One vector is turned by the same rotation once a tick. Each row is the vector after some number of ticks, and that number follows the row.
The counts run from 0 to 685.
[48,134,-312,-353,-92,-137,-92,180,-122,78,-202,363,323,-80,2,-425,-131,260,-125,112,-7,-19,153,96,368,469,84,177,-281,164,-301,432,-247,533,127,-143,-360,-72,14,263,-196,44,-233,-357,431,-3,-252,-109,-194,-153,38,-86,61,325,156,-76,41,-36,195,-204,544,-308,176,149,176,16,-343,-61,-80,-27,-23,-40,-226,37,2] | 86
[-50,24,-78,-166,-137,102,-277,275,-283,84,64,254,272,108,-234,-260,10,75,-264,1,41,-129,271,170,408,289,-24,263,-310,46,-118,443,-215,514,332,7,-239,-49,-224,302,-259,-216,-260,-454,456,53,-101,-119,-26,-36,-19,-237,196,263,69,-189,91,-72,151,-223,346,-86,307,7,143,459,-262,-267,108,2,101,263,-82,-216,31] | 386
[-129,93,-179,-201,27,-8,-144,211,-176,-15,66,242,406,102,-177,-370,14,-21,-293,249,203,-54,114,280,424,422,29,156,-399,152,-138,340,-358,530,120,-182,-155,40,-39,328,-283,7,-213,-342,296,7,-312,-162,-114,-48,-113,-169,161,284,57,-275,141,-56,151,-193,501,-107,217,-117,165,245,-396,-278,-47,35,-96,75,-153,-130,-105] | 233
[14,-30,-187,-156,-192,67,-172,308,-260,191,-51,149,301,49,12,-269,-107,23,-249,143,95,-150,166,314,410,410,115,231,-248,-31,-197,328,-218,654,253,-90,-242,-86,-3,203,-220,163,-247,-308,345,-97,-520,-204,-160,-254,-284,-186,291,304,-47,24,183,-1,-76,-162,276,-90,287,-6,387,141,-345,-228,10,75,-18,155,-102,-22,-93] | 0
[-50,-55,-51,-94,-223,93,-267,280,-101,256,-14,148,235,98,-107,-290,-112,-23,-213,5,33,-97,187,300,308,497,7,309,-402,43,-67,454,-233,614,273,-15,-233,78,86,138,-173,-63,-385,-355,317,-56,-321,-214,-88,-30,-122,-143,255,352,-185,-64,152,-48,204,-175,371,-74,232,-63,225,176,-255,-349,293,160,165,217,39,-164,22] | 259
[149,44,-173,-316,-161,-163,-357,190,-103,103,-270,445,339,-154,105,-215,-202,254,12,-36,17,59,133,243,367,540,101,220,-143,167,-282,456,-307,404,109,213,-270,-256,32,124,-97,-169,-302,-333,436,-337,-250,-284,-1,-156,-15,-36,178,295,-40,-137,47,-59,191,-272,334,-111,120,6,330,36,-271,-213,-108,54,99,-94,-81,1,120] | 550
[37,38,-191,-147,-225,84,-229,320,-286,142,-117,232,228,-23,-122,-324,-70,175,-230,-14,-48,-117,234,77,407,243,2,258,-198,28,-245,469,-50,591,353,-1,-411,-106,-168,268,-184,-63,-192,-425,504,117,-166,-77,-125,-153,-25,-197,160,230,172,-56,7,-32,47,-238,461,-213,410,124,209,338,-276,-57,14,-57,66,139,-169,-86,87] | 593
[-11,126,-73,-309,-110,-80,-289,292,-359,70,-19,345,338,-83,81,-260,-46,181,61,23,57,-133,112,266,479,402,125,242,-160,139,-149,433,-287,438,198,144,-329,-264,54,183,54,-170,-316,-312,505,-212,-206,-309,-50,-109,51,-54,229,225,62,-286,-112,5,156,-72,490,25,65,-88,341,177,-284,-318,-20,44,-65,-88,-168,183,83] | 485
[119,38,-96,-13,-135,39,-237,336,-270,60,-160,189,290,-28,-190,-224,-103,83,-140,19,9,-55,183,47,445,379,15,96,-167,95,-301,463,-118,523,269,57,-329,-135,-182,254,-175,-160,-177,-530,470,30,-104,-226,-55,-45,-85,-227,184,248,47,-203,8,30,-29,-232,447,-147,508,-90,243,453,-259,14,-177,-94,76,83,-151,-158,82] | 584
[139,-109,-197,-141,-7,13,-333,188,-38,33,-115,350,262,54,-180,-250,-139,34,-211,13,156,106,172,263,338,537,4,170,-262,88,-320,450,-363,473,103,23,-34,-23,-170,206,-387,-139,-233,-469,309,-120,-283,-199,-38,-80,-146,-134,133,312,-58,-98,236,-139,85,-415,253,-138,375,-2,144,234,-386,-114,-67,-38,129,84,-108,-351,30] | 311
[35,-14,-94,-46,31,25,-188,301,-218,-63,-46,246,351,172,-195,-200,-22,-48,-82,114,232,32,121,195,438,542,-34,80,-308,144,-114,346,-468,526,97,-109,-58,-3,-64,267,-255,-60,-302,-509,226,-104,-258,-360,-13,19,-135,-176,179,347,-75,-169,33,-20,9,-121,453,11,347,-189,207,326,-393,-168,-176,-84,-47,113,-154,-116,-90] | 438
[179,-151,-97,-71,-104,40,-451,277,-47,166,-111,334,173,-21,-93,-231,-185,60,6,-147,91,102,169,258,265,586,-45,316,-225,105,-299,572,-272,485,158,158,-137,-40,-9,53,-181,-234,-342,-457,332,-132,-210,-283,-37,-63,-31,3,104,318,-140,-34,67,-153,154,-326,396,-55,362,2,165,157,-333,-117,106,6,185,2,-91,-231,188] | 114
[67,105,-54,-62,-19,-67,-115,315,-268,11,-133,212,342,53,-176,-265,-84,78,43,106,51,-51,158,42,446,495,10,17,-271,199,-180,448,-244,506,157,-96,-305,-79,-15,281,-83,-153,-255,-533,386,28,-56,-338,-77,79,29,-248,164,363,-37,-300,-67,95,90,-59,620,-114,351,-180,211,382,-282,-38,-145,-71,30,35,-137,-22,6] | 503
[122,111,-252,-153,-49,-117,-105,177,-70,21,-259,285,340,-48,-168,-368,-183,154,-110,129,19,55,159,43,368,534,45,29,-272,207,-331,451,-229,489,70,-106,-285,-47,-77,282,-258,-33,-158,-488,383,18,-156,-186,-122,-26,-28,-192,70,351,38,-187,82,4,115,-257,518,-332,384,-9,176,215,-305,53,-201,-74,70,-34,-171,-167,-9] | 300
[-105,205,-90,-261,-280,-28,-234,242,-206,149,-102,262,403,-95,21,-302,-57,175,-196,86,-62,-182,140,225,456,336,125,275,-264,121,-53,407,-193,499,271,117,-460,-168,78,230,-28,-117,-289,-264,501,-132,-203,-176,-36,-101,-32,-154,264,213,68,-258,-32,37,234,-124,464,-92,99,-73,355,199,-180,-392,64,161,38,47,-39,65,79] | 476
[-172,192,-200,-350,-74,-54,-118,217,-246,-1,16,322,405,61,-98,-383,48,130,-208,180,78,-110,151,214,451,387,52,213,-383,158,-44,351,-381,518,157,-171,-261,-34,0,333,-186,-20,-293,-325,396,-30,-230,-170,-80,-57,34,-166,153,295,128,-233,5,-18,242,-93,530,-126,49,-25,181,184,-344,-370,7,42,-97,97,-156,47,-94] | 20
[39,0,-229,-221,-247,99,-383,277,-99,168,-141,382,264,-69,-44,-311,-48,239,-239,-121,-24,-14,162,120,349,298,-63,425,-209,64,-236,486,-182,551,303,126,-402,-72,-59,188,-169,-107,-262,-364,434,-35,-190,-73,-68,-180,33,-18,74,152,221,60,-69,-144,180,-299,520,-132,323,170,139,176,-317,-169,31,-43,52,48,-150,-65,167] | 460
[-101,196,-151,-234,-44,-63,-101,188,-222,-50,-29,271,430,60,-213,-326,-3,73,-227,200,56,-65,185,136,454,425,45,85,-385,192,-96,367,-345,464,137,-140,-249,-21,-91,365,-265,-126,-223,-436,395,6,-132,-178,-41,31,-18,-281,172,314,67,-346,78,37,197,-150,477,-144,196,-101,165,359,-298,-235,-94,19,-25,115,-120,-109,-77] | 163
[169,-15,-151,-181,-240,-57,-346,213,-27,162,-327,384,316,-123,117,-196,-245,176,-33,-57,-14,53,120,234,372,580,60,243,-170,116,-235,429,-342,483,137,204,-292,-178,99,76,-99,-95,-325,-339,366,-349,-333,-320,20,-156,-91,-52,208,298,-113,-22,75,-33,142,-262,305,-80,192,-21,371,27,-231,-223,-57,96,156,-21,-23,-21,117] | 408
[-69,-3,-60,-21,-68,180,-268,403,-329,78,104,120,326,63,-163,-277,47,-42,-203,129,175,-175,104,279,454,291,8,245,-215,41,-149,401,-174,589,281,-7,-255,-80,-35,239,-117,-8,-223,-392,357,9,-301,-245,-107,-93,-206,-129,251,158,70,-206,4,-16,-36,-159,522,12,428,-181,274,385,-383,-200,-24,-28,-96,95,-180,-61,29] | 653
[0,-22,-91,-152,60,0,-182,343,-298,20,41,257,307,152,-11,-245,-19,-1,74,87,247,-42,92,277,392,558,-2,170,-292,126,-118,365,-459,543,102,-141,-75,-46,90,219,-89,-6,-381,-410,246,-142,-346,-411,-110,-72,-38,-66,174,331,-54,-111,-70,-55,56,7,538,59,187,-146,209,154,-457,-205,-52,-44,-150,-1,-225,99,-82] | 429
[98,-69,-54,15,-210,100,-265,348,-221,149,-146,154,291,129,-43,-110,-128,-23,-112,13,102,-54,160,240,432,513,-17,170,-230,8,-71,332,-374,608,237,25,-181,-83,42,170,-180,5,-362,-442,277,-257,-396,-391,23,-117,-247,-229,307,337,-159,30,71,30,-62,-111,257,56,310,-157,396,258,-269,-274,-64,24,77,220,-4,-49,-54] | 63
[61,-50,-86,-16,-178,93,-356,355,-98,211,-106,207,221,-105,-76,-368,-122,137,-44,-72,20,-47,117,166,282,445,-31,363,-196,112,-286,568,-70,566,246,128,-404,-65,126,82,-15,-111,-295,-391,401,25,-187,-225,-160,-72,-22,33,143,194,6,-81,-116,-68,160,-228,666,-109,404,-22,204,143,-310,-79,116,22,82,-74,-173,-58,230] | 50
[-6,74,-47,-305,-27,-84,-289,268,-342,19,32,375,350,21,17,-197,-41,106,72,27,135,-61,165,314,454,494,75,191,-218,119,-58,399,-426,428,158,80,-146,-215,-4,194,-49,-217,-392,-366,430,-270,-208,-363,23,-52,12,-129,229,315,-66,-291,-14,-18,135,-79,346,98,20,-123,295,252,-311,-378,3,42,-18,38,-101,97,8] | 555
[-13,136,-82,-211,-209,-28,-126,328,-434,138,-31,159,305,-2,26,-248,-85,121,-66,144,-4,-260,196,200,476,353,138,159,-200,43,-137,390,-129,572,318,-15,-388,-234,-5,240,0,-5,-277,-358,513,-58,-274,-245,-130,-126,-99,-244,328,286,-17,-226,0,115,-9,-15,398,-53,210,-109,415,301,-235,-248,2,65,-33,86,-105,120,-14] | 208
[-118,132,-101,-244,-238,36,-311,267,-221,93,-45,337,420,-31,32,-230,3,138,-184,49,34,-117,100,280,471,346,48,327,-261,81,31,347,-355,508,258,120,-347,-151,103,195,-35,-117,-343,-256,402,-245,-279,-259,42,-118,-59,-96,262,183,62,-168,-62,-32,200,-122,422,37,54,-120,338,184,-238,-490,27,131,-1,73,-34,107,29] | 475
[108,-78,-84,2,-197,67,-276,313,-39,290,-138,142,185,-68,-83,-348,-197,103,-58,-21,-43,-26,128,187,249,542,22,277,-261,86,-333,575,-49,603,252,40,-356,1,110,48,-102,-52,-296,-422,343,60,-262,-215,-197,-58,-78,-58,154,311,-130,-59,61,-41,147,-233,547,-207,438,-14,213,101,-297,-53,167,79,166,-16,-89,-146,190] | 51
[-34,-125,-191,-169,-97,192,-361,306,-176,110,95,283,264,103,-124,-303,32,8,-297,-13,191,-44,161,339,356,354,-42,398,-288,-8,-172,409,-318,594,246,-6,-94,26,-100,209,-305,-9,-299,-341,310,-57,-402,-151,-101,-180,-170,-35,147,204,79,19,112,-212,78,-302,373,-34,308,64,145,194,-433,-261,98,-16,-34,157,-176,-138,16] | 455
[94,75,-240,-323,-166,-158,-194,109,-22,112,-246,359,327,-85,34,-305,-228,177,-171,103,-6,17,189,251,343,592,178,133,-299,148,-289,423,-312,449,89,6,-215,-127,-29,190,-282,-42,-258,-328,414,-184,-339,-166,-87,-142,-102,-187,190,395,-100,-146,290,-26,175,-319,224,-249,130,61,305,38,-264,-207,-19,136,144,28,-12,-158,-34] | 685
[121,-61,-153,-7,-264,94,-292,351,-65,233,-236,179,269,-114,41,-284,-162,118,-122,10,-2,-25,59,204,352,462,19,313,-152,80,-289,452,-128,621,244,87,-406,-80,169,86,-70,108,-229,-341,310,-128,-401,-267,-156,-179,-204,-5,211,209,2,69,-24,-22,22,-215,523,-138,420,-58,346,56,-314,-82,-29,59,55,-52,-112,-13,137] | 60
[32,-125,-170,-166,10,101,-407,245,-108,-3,-1,357,294,66,-146,-232,-19,-1,-219,-18,256,82,132,339,356,484,-23,280,-260,71,-223,409,-424,490,126,50,16,-20,-150,193,-346,-126,-275,-418,290,-169,-339,-221,-6,-129,-153,-42,133,222,-3,-72,165,-192,82,-353,300,-2,312,-28,131,223,-433,-236,-40,-44,16,123,-162,-271,12] | 312
